One vector is turned by the same rotation once a tick. Each row is the vector after some number of ticks, and that number follows the row.
The counts run from 0 to 694.
[168 167 165 134 182 111 121 132 128 121  93 101 172 122  94 122  96 130
 140 132 161 144 124  99 110 112 141 135  79 165 108  97 118 171 127  96
 117] | 552
[136 157 126 121 136 118 198 195 142 110 107 117 116 128 106 118 154 139
 103 162 116 127 115 126 123  86 136 130  84 154 123 112 167 104 133  79
 143] | 399
[127 106  66 113 154 133 181 129 127 117 111  90 106 115 125  88 157 154
  81 167 120 118 131 158 106 100 123 107 133 150 111 107 162  90 111 100
 126] | 622
[140  92 103 123 132 152 140 141 144 134 150 175 107 109 156  80 140 129
  54 143  87 147 138 172 100 117 122  84 139 139 121 133 129  85 112 129
 133] | 530
[137 125  75  98 131 130 126 133 157 166 119 137 128 107 128  82 133 158
  46 169 137 154 163 141 102  98 142 105 136 144  93 131 141 130 105 102
 109] | 266
[148  91 120 176 194 128 129  97 113 117 140 134 164 100 136 133 121 120
 118 130 136 146 170 152  96 137 120  98 135 180  98 122 114 164  74 158
 136] | 559
[142  97 120 161 136 139 201 127 105 100 130 132 114 132 116 125 185 125
 146 132  77 102 133 149 109 143 121 114 128 156 120  73 151  86  96 125
 138] | 28
[140 145 112 122 167 172 103 134 110 198 121 132 114 197 141 102 110 142
 104 115 105 150 147 130 105 147 148  99 135 123  74 102 123 146  82 130
 114] | 95
[148 166 104 131 119 105 155 187 172 146 126 160 153 158 117 145 144 142
  90 154  99 147 156 133 139 131 165 107  84 149  99 133 163 145 115  95
 132] | 89
[156 112 147 177 159 102 146  91 118 113 127 143 178 128 112 154 155 119
 149 129 113 116 167 129 104 157 132 138 110 181 102  95 134 174  76 133
 127] | 152
[116 119 129 125 146 120 190 157 135 117 137 148 127  96 148 124 152 114
  67 152  92 129 153 152 100  68 109 136 120 174 118 131 152 119  96 113
 160] | 261
[173 124 171 158 145 131 158 116 111  79 102 122 145 102  91  89 132 126
 163 129 119 113  96 125  99 138 124 133  93 159 146  71 128  99 146 109
 120] | 474
[130 130 117 102 125 107 136 119 147 164 126 146 149 178 162 118 173 131
  65 145  66 119 167 142 121 124 138 140 102 156 104 126 156 137  82 107
 111] | 450
[184 103 133 165 161 138 116 132 134 102 132 153 124 112 101  76 118 142
 133 144 131 160  95 144 101 165 141  61 123 142 141 107 115  89 141 121
 114] | 610
[137 138 116  86 137 177 151 160 123 144 109 114  94 125 134  52 112 141
  78 137 116 136 113 138 103  90 124 112 117 125 115  94 134  82 133  98
 127] | 580
[113 155 141 102 152 134 177 151 112 152 108  99 141 162 156 131 132 113
 103 117  86 116 155 131 122  87 123 167  86 153  84 103 149 149  89 114
 145] | 182
[145  94 118 171 194 166 131 107  83 135 135 114 128 160 134 117 121 128
 150 106 111 140 141 153  98 164 127  87 140 147  91  95 114 128  81 156
 129] | 62
[165 105 177 140 170 131  78  63 115 133 137 148 156 142 152  87 124 117
 105 111  97 137 132 137  90 158 116 121 117 159 126 114  98 150  97 137
 110] | 376
[162 158 107 113 167 165  96 152 129 167 100 110 134 161 111  87  84 155
 117 126 150 161 125 122 118 138 158  87 105 122  83  98 119 139 131 101
 108] | 502
[154 110 141 136 131 188 162 147 113 103 122 145 124  73 111  76 103 122
 132 111 115 126 103 156  96 126 122  93 122 138 121  71 113  82 149 134
 142] | 613
[154 122 180 128 111 123 132 113 148 112 122 201 119  81 100  78 153 128
  95 149 106 129 123 111  70 114 115 135 141 155 147  98 128 103 121 104
 120] | 301
[178 121 153 175 145 129 141 154 144  88 133 171 178  70  98 130 100 114
 131 124 141 153 130 145 108 143 148  96  90 168 119 111 114 134 143 137
 144] | 382
[124 123 115 111 144 133 150 115 125 162 114 143  79 151 122  85 178 151
  86 162 107 123 137 111  76  98 120 128 165 147 111  95 148 106  78  91
 109] | 624
[157 165 135  92 145 133 113 123 150 157  94 107 181 110 121  94  90 138
  92 126 141 134 150 120 122 113 146 146  73 152  88  95 125 176 126  98
 108] | 411
[154 127 149 153 145 112 124 112 132 135 144 145 184 173 156 145 138 107
 118 105  70 130 158 150 132 160 144 127  77 167 105 117 132 165  85 139
 128] | 417
[129 117 140 118 164 151 152 140 114 126 118 140  81  95 124  71 133 141
  80 152 134 145 115 127  65  74 108 114 160 145 127 111 129  93 114 109
 135] | 439
[133 157 116 104 119 165 154 178 139 166 121 139 172 137 146 134 102 117
 100  99  92 135 166 144 136 118 146 128  81 141  68 106 133 160 113 126
 140] | 679
[155 159 170 120 123 170 121 146 127 162 115 146 173 151 139 115  93 110
 126  79  87 133 149 128 121 149 146 136  79 138  80  85 112 162 117 128
 126] | 459
[164 163 134 147 156 149 126 172 139 141 115 137 183 124 110 138  78 123
 141 107 142 153 147 125 131 145 161 103  75 146  80 101 119 166 133 129
 128] | 55
[140 135 118 102 106 190 143 170 147 171 115 175 105 106 126  75 112 137
  80 124 118 143 139 126  89 107 138 104 144 119  86  88 126 104 123 116
 121] | 534
[134  86  92 155 128 138 182 140 142 117 143 169 151  65 128 132 140 126
  95 141 115 126 176 163  99 114 128  99 137 171  96 119 144 126  93 144
 150] | 526
